128 stands for zero in the data rows.
Here are some rows, each followed by its group. Rows of different groups can look alike.
[ 83  59 170  96 135 108 171 122 163  97  88 136 143  95 188 112 170 121 112 153 119  87 149 138 101  97 125 113 152 159 167  69] I
[102 117 187 133 167 183 113 146 186 113 155  78  83 120 178 151 155 122  20 125 183 122 183 129 157 119 148 113 102 207 139 110] I
[142 128 167 154 106 136  97 164 115  97 117  93 116 137 139 114  93 107  97 151 169 133 185 138  99 167 138 173 171 163 138 134] G
[ 97 147 132 134  53  97 139 113 115  74 133 190  87 134 151 128  66 111 124 131 166 107 121 123 119 160 148 144 151 110 175 162] L
[113 104 151 122 138 142 122 142 155 122 158  96  91 177 181 127 142 153  74 146 173  96 149 120 116  72  79  60 125 180 185 120] I
[ 67  63  81 168 100  87  96  52 156 186 175 166 157 121  84 240 150 100 173 132  95 118  89 144 197 120 163  97  78 123 126 182] O
[133 204   0 102  39 172 187 126 170  86 150 182 112 143  56 180 134 117 132  43   0 117 117  37 168  67 177  72   7 179  69  78] O
[148  67  96 161 131 102 105  83  91 133 140 154 153 132 127 100 102 120 121 111 135 125 144 116  81 157 118 106 127 122 158 165] O
[130  93 131 106 150 117 131 144 116  99 123 117 124 140 153 122 142  99 144 104 153 133 112 167 104 111  99 126 137  98 141 125] Z
[156 111 109 127  87 114 135 123  63 133 153 117 138 151 151 151  64 104 114 118 121  95 115 124  94  99 106  93 163 139 144 149] L
[161 216 122  71 181  97  85 151 155 150  98  99 224  37  62  99 138  89  27 137 114 205  16  62 121 162 157  68 119  64  87 133] Q
[172 172 173 133 145  51 113 135 184 158 124  67 139 153 145 125 126 190 194 108 134 128  98 126  90  89 103 155 162 154  78 109] A
[166 129 155 108 212  44 183 151 169  94 118 103  90 118 123 154 148 197 149 166 167  90  69 134 120  81 113 147 151 109  70  75] Z
[174 134 132 114 135  77 163 142 109 176 114 126 100 115 149 148 104 161  94 108 173 116 117 178 143 103  93 158 144  85  96  87] A
[126 120 132 162 162 148 169 123 179  81 144 114 142 166 191 117 153 146 123 128 107 162 128 122 107  83 139 136 147 204 152  91] I
[125 129 140  98 238 197 142  95 148  63 139 109 125 145 190 163 141  96   0 178 175 119 127 143 114  91 144 168  85 243 158  61] I
[ 87 113 161  82 110 144 123 104 175 125 175  95 140 131 188  92  99 159  87 182 174  88 150 157 152  69 108  95 114 172 156  96] I
[ 97 139 182 133  83 126 140 124 156  98 140 173  94 141 144 111 138  94 145 114 123 107 150 161 100 125 105 134 157 136 160 112] G
[200 201  71 139 142 131 211  95  88  90 123 170 149 119 109  75 103  95 117  92  75  63  79  58  78 105 124 102 134 116 117 171] W
[117 138 134  83  93 129 183 165 137 143 117 160 115 119 137 130  81 117 160 101 126 126 131 126 118 151  90 135 140  99 154 113] G
[115 129 152 105 112 170 177 132 103 114 133 148 115 141 130 153 116 128 157 167 148 138 180 156 118 140 152 140 156 141 134 129] J
[113  46 158 108 119 131 154  88  84 128 110 117 174 138 148 118 142 131 154 125 140 134 116 105 181 112 132 142 145  91 161 165] Z
[117  79 128 195 131  76 113 149 142 125 115 104 135 128 142 122 143 148 150 116 106 117  86 194 106  92  79 127 148 118 113 103] A
[168 127  92 111  59 182 157 121  61 100  69 202 127  55 131  79 199  92 130  75  91 149 106  61  90 120 150 133 119 104 118 118] W
[125 193 132 135 210 106 108 158 126 144 109 132 176  78  70 128 137  98  88 133 142 136  28  91 123 153 118 125 105  99  85 185] Q
[131 110 143 129  89 106 121 137 121 120 130 113 121 162 152  81 101 143 100 131 189 133 166 127 130 140 114  94 197 148 133 115] I
[ 83 110 165 185  85 168 102 197 208 164 127  77 131 104  79 136 223 123 152 119  90 144 141  81 215 175 128 140 107 141  60 173] J
[128 120 132 148  89 158 146 103 111  89 104 143 109 146 139 141 119 124 114 143 178  70 159 103 122 155 131 157 180  65 148  85] Z
[139  98 125 154 108 131  45 149 105 110 118 148 151 136 138 140 132 122 119 175  84  92 163 188 116 149 120  85 120 125 154 135] Z
[126 127 113 136 116 135 121 106  76 171 151 131 138 114 147 104 125 132 116 135 180  86 136 171 103 131 105 156 153 107 158 129] L
[ 55 123 160 127  81 146 153 151 185 124 143 103 135 140 110 132 119 187 137 120  90 154 117 145 136 168  86 144 103 143  90 144] J
[122  84 166 114 107 110 121 133  83  98 135 107  99 124 159 108 145 129 133 127 178 149 163 158 114 152 184 105 155 157 154 146] Z
[153 140 110  98 112 134 171 106 118 114 147 217 137 124 135  92 109  98 153  93 152  77 123  85  53 131 132 124  90 132 126 113] L
[119  81 135 134  90 146 132 155 120  99 109 131 126 151 126 115  91 126 136 158 147 139 121 126 106 100 134 111 141 139 135 136] J
[ 62  77  66  96  52 105 144 117  93 199 136 125 118 145 118 216 120  80 171 105  94 120 150 129 154  83 136 132 137 127 178 160] L
[ 98 116 144  94  86 166 132 111 146 110  94 128 102 108 136 130 111 123 137  92 120 121 141 108 120  89 142 100 102 178 111 104] O
[100 152 131 111 124 110 201 130  93 112 161  98 138 122 140 147  83 115 174 196 145 126 145 141  99 150 139 134 174 103 144 123] A
[ 62  50  39 118  78 160 127  93 148 126 147 158 150 147  99 243 186  88 130 137  94 145 180 130 182  75 178 142 102 119 158 159] O
[155 107 156 148 135 100 148 168 111 141 114 163 152 187 137 126  86 106 125 162 153 101 175 123 119 101  70 107 137  74 140 112] L
[154 107 106  64 107 103 153 134  56 157 117 159 127 141 122 140  99 112 180  84 123 149 137 132  52 119  80  94 171 119 177 157] L
[ 87 143 104 102 145 145 106 176 182  87 127 156 146 184 164 193 191 134  33 173 185  82 177 148 224  45 167 131  83 255 172  80] I
[110 129 108  88  92 123 163 148  45 112 171 178 132 142 130 151 104 113 182 121 126 160 147 120 129 100  94 137 177 109 152 171] L
[137 100 112  76 101 141 105 151 130 100 148 124 116 115 131 140 123 108 128 158 149 162 166 143 127 117 132 121 119 109 159 110] L
[102  98 165 163 143 133 149 104 145 149 168 133 146 115 167 114 112 108 146 172 136 102 152 116  94 132 108 139 133  93 131 123] L
[122  54 156 158 137 114 111 114 118 112 117  94 138 171 133 125 140 144 146  92 117 164 154 179 162 149 123 159 142 133 181 131] Z
[138 251 153  89 197 138  74 138 101 137  91 104 141  86 101 116 137 182  73 116 139 130  75  70 142 125 128 144 128 128  94 148] I
[174 165 164 108 169  66 132 130 122 137 118 101 130 131 143 152 138 200 208 119 137  93 128 199 101 148 105 168 151 107  86  47] A
[ 69  80  61  62 139 143  94  57 123 110 171 168 154 151 107 177 136  87 154 157 151 124 167 150 166  79 214 112 119 136 144 167] O
[ 95  95  69  98 113 144 140  74 122 153 106 177 109 121  79 216 146  99 125 100 115 110 130 137 141 103 140 138 118  96 135 140] L
[ 77 121 169 188  61 200 117 152 189 169 121  66  97 115  67  98 158 168 157 122 110 200 123  95 178 206 106 161  43 163  53 167] J
[138 160  92  67 147 134  63 166  68 138 103 104 162  98  99  97 145 115  64 135 161 121  22 115 112 168 133 147 120  83 126 120] Q
[145 176 117  71 103 128 110  74  41 100  71 199  94 141 154 100  70 146 135  67  71 108 166  83  72 106 128 113 148 145 146 151] L
[125 155 103 128 222  74 114 135 137 152 179 142 170  96  45 137 143 102 110 192 103 175  38 150 165 191 168 172  76  67  51 168] Q
[139 132 127  95 153  91 165 169 131 149 152 146 135 147 150 107 160 134 169  93 159 113 143 158 136 138  93 120 168 127 138 157] G
[ 22 150  25 166 120 135  97 101 165 105 139 133  99 166  74 243 155 118 146 112  94  87 157 147 229  42 171 131  79  87 167 125] O
[ 72 172  20 124  76 185 162  76 199 120 113 152 126 123  32 221 140  69 122  56  48 103 122  83 202  65 232 127  23 153  75 163] O
[113 137 160 115 153 189  68  95 161 133 122 116 153 228 157 113 139 121  60 126 151  71 173 142 150 121  56 123 145 196 149  71] I
[ 88 118 162 110  92 122 102 134 102 137 121 141  97 125 166 108 124 115 142  79 168 134 144 116 136 112 112 128 175 111 142 113] Z
[114 105 142 143 121 154 113 180 143 139 149 145  96  78 143 132 113 105 120 132  97 135  93 148 112 135 112 137 162  92 173 154] Q
[157 109 139  89 169  95 159 124 131 157 150 101 129  65 141 115 129 180 171 170 145  34  99 156 112 112 119 144 154 106  89  71] A
[120  92 153  75 134 139 182 134 140  98 140 139 172 140 212  83 116 124  93 170 113  84 160 105 113  79 130 108 119 138 142  69] I
[161  90 176 131 122  97 124 112 110 149  63 102 167  86 125 143 102 152 134 158 142 150  80 145 189 211 120 110 122 126 121 192] Z
[ 66 118  37 135  83 134  94  74 130 108 128 212 144 102 129 234 165  72 104  73  50 104  89 124 164  67 182  86  85 139 158 148] O
[189 194  50 118 156 177 200 134  86  74 106 201 127 105  98  50 137 120 120  87  66 133 140  46 118 132 146 109  98 126  89 118] W
[ 54 140  91 112 102 134 148  98  86 137 140 149 115 158 136 205 148  98 151 140 120  83 181 114 134 113 124  80 101 170 146 131] O
[127 111 145 158 106 129 167 119 133 141 132 126 133 116 152 119 104  94 127 169 129 136 172 149  87 122 142 141 121  87 148 137] L
[103  86 138 113  48 141  77 103  78 135 180 164 211 140 139 144 196 105 131 107 147 112 168 121 170 128 212 112 135 124 160 174] Z
[154 112 172 173 105 121 137 148  99 128 132 113 126 125 159 124 124 130 124 151 181 110 177  97 150 123 103 160 155 140 136 111] Z
[ 95 102 129 128 141 144 135 161 111 136 157 126 133 106 122 145 168  67 100 166 135 104 178 162 167 130 141  88 137 121 140 148] O
[127 120 125 109 133 145 123 103 102 145 159 142 115 138 165 131 105  92 120 163 104 133 131 135 110 120 108 124 122 104 121 111] L
[153 134 105 139  98 119 143 131 102  88 158 184  83 131 149 123 131 106 126 129 128 155 146 112  55 143 141 145 142 138 115 137] W
[143 108 110 117 144 142 143  81 122 151 127 123 109 164 139 121 167 130 145 114 142 147 133 110 112 107  75 116 112 138 162 136] Z
[188 127  64  63 105 190 206 118  93  37  46 192 115 130 129  57 175 107 111  82  74  85 150  41 105 158 143 134 105 123  91 115] W
[118 133 167 130 182  90 116 107 155 137 107 146 119  61  90 137  63 108  86 161 118 170 106 156 130 207 114  99  92 153 110 200] Z
[124  95 106 105 102  92 115 125  53 113  92 186  99 106 149 124 107 147 143 122  98 156 153 117 105 104  85 139 181 158 136 189] L
[ 58  96  50 114 116 153 134 116 137 154 125 116 119 132  89 192 167 105 152 138  99 114 180 145 182  64 192 155  99 126 168 129] O
[135  94  98 133  87 101  67 139  94 124 137 171 226 102  80 133 134 112 145 148 128 167  92  59 132 165 196 136  90 124 125 235] O
[173 120 132 103 140 126 170 122 158 135  94 104  96 133 133 110 114 163 144 140 178 122 115 166  91 123 142 152 182 126 114  58] A
[154 127 129 151 118 137 112 148 142 118 175 144 133 119 140  79 117 126  83  99 171 130 172 139  91 119 104 114 159  76 169 131] G
[118 108  84 113  88  97 136 127  50 152 106 157 140 175 135 110 110 115 163  73 132 128 129 141  89 149 101 147 148 171 175 158] L
[114 105 120 169  59 129 129  84  80 125 120  85 207 164 149 112 137 142 167 152 150 130 193 103 190 139 167 170 130 143 156 163] Z
[126  95 131  97 131 154 160 183  88 121 144 106 139 135 152 123 149 146 170 137 127  75 187 120 105 104 129 140 151 103 148 124] Z
[117 120 157 126 123 120 134 133  76 148 142 117 112 107 161 114 103  84 144 119 160 122 128 135 137 119 117 134 150  92 139 129] L
[127 222 157  34 131 143 114 200  76 132 147  81 143  32  45 130  85  72  77  93 143 149  36 115 147 167 146 106  81  86  94 142] Q
[ 92 122 134 135 128 157 123 122 126 144 140  98 120 121  95 105 121 112 143  88 126 158 115  87 167 173 113  88  99 139 111 215] L
[169 128  87 136 113 123 162 138  76 116 142 153 132  96 130 118 127  94 161 143 106  84 129 112  96 153 121 101 122 129 166  82] G
[185 156 141  98 134  56 148 100 139  87 112 119  70 133 119 140 162 196 122 116 115 117 127 145  80 119 132 189 161 138  43  55] A
[105 123 187 133 144 129 173 163 105 107 143 162  84 103 149 100 134  73 148 123 159 127 151 136 118 127 107 143 170 153 162 118] W
[ 51 128  49  70 151 154 128  80 153 165 140  95  97 139  95 245 140 112 153  95  84  78 136 173 190  68 127 129 116 143 134  66] L
[ 84 122  74 147  76 110 113  80 170 157 126 147 213 134  96 228 168  83 160 147  83 110 144 127 175 128 139 129  95 112 164 166] O
Which 5 groups are nearest to each row below, nearest first, going by the average distance to the group's rows?
[ 74  90 145 175  97 186  81 155 185 141 153  28 150  76  57 106 158 127 131  91 171 156 134 105 242 207 133 159  56 143  74 194] J Z Q G O
Which 4 groups are nearest to each row below, nearest first, going by the distance to the centre of the group?
[ 66  83 132 196  50 187  92 148 235 191 132  89 134 132  78  98 155 143 166 123 115 190 109  63 204 202 117  99   9 144  40 196] J O Z Q
[144 121 167 104 133 127 135 183 103 117 135 137 104 157 144 148 125 122 137 129  73 129 140 144 102 123 134 108 130  83 155 129] G L Z A
Which 5 groups are nearest to each row below, nearest first, going by the distance to the group's nearest row?
[ 94 108  94 131  73  84 107  79 114 144 128 188 200 131 126 145 139  94 108 168 126 126 104 148 108 115 180 138  89 140 211 172] O Z L J G
[121 141 139 124 160  91 111 137 134 133 132 127  82 112 144  97 189 129 148 140 132  93 164 177  83 149 112 123  86 120  94  80] Z L G A W
[161 126 164 122 134 106 151 114 114 124 158 131 143 144 149 116 147 169 140  99 124  99 110 124  92  91  83 163 150 116  71  78] A Z L G W
[ 92 142 176 176 106 173 126 153 132 142 107 128 107 105  68 117 139 131 127 140 128 201 123 132 218 153 132 136  72 133  86 211] L J Z O Q
[133  86 139 138 107  96 124 167 136 141 123  82 130 160 156 133  99 161 148 128 115  54 205  99 185 120  94  64 175 160 105 119] I Z L J G
[ 96  99 146 187  57 200  94 156 192 152 102  23 180 143  48  76 105 149 166  68 115 236 133  97 192 180 116 178  26 163  74 171] J L Z O G
[112 151 123 106 170 167 195 121 168  87 126 102 105 178 234  99 154 124  85 186 154 111 139 106 100  60  94 102 161 173 158 103] I Z L J W
[115 127 168 143 113 132 109 186  96 116 106 187 124 105 122 107  91 114 120 147 170 111 160 176  80 158 123 148 138 142 144 106] G W J L Z
[159 171 158  89 191  67 135 149 128 158 130 113 122 131 122 171 123 219 113 123 108 110 119 180  88  60  98 153 150 110  78  81] A Z G L I
[119 109 141 156 105 129 131 139 109 107  93  95 104 107 129 120 167 153 131  98 144  82 103 116 165 130 107 135 120 141 116 116] Z O L J A
[140  89 132 108 123 110 172 122 138 160 145 100 120 103 147  85 140  92 166 129 110  95 129 141 125 137 123 149 200 127 117 132] L G Z W A
Which 5 groups are nearest to each row below, nearest first, going by the distance to the centre of the group?
[185 152  64  59 112 153 120 148  95  68 105 236 102 126 125  45 109 102 132  77  92 104 117  56  75 171 173 136 150 148 110 123] W G L Z Q
Which 4 groups are nearest to each row below, nearest first, going by the average distance to the group's rows?
[190 141  57 123 122 155 175 152 105 113 105 196 117 124 108  70 189 121 144 118 107 129 110  75  82 109 134 158 126 118  77 115] W G L A
[ 90 119  35 117  70 129  82  77 143 151 135 132 163 154 116 211 151  93 127 118 133 134 114 128 138 123 190  80  94 190 157 112] O L Z G
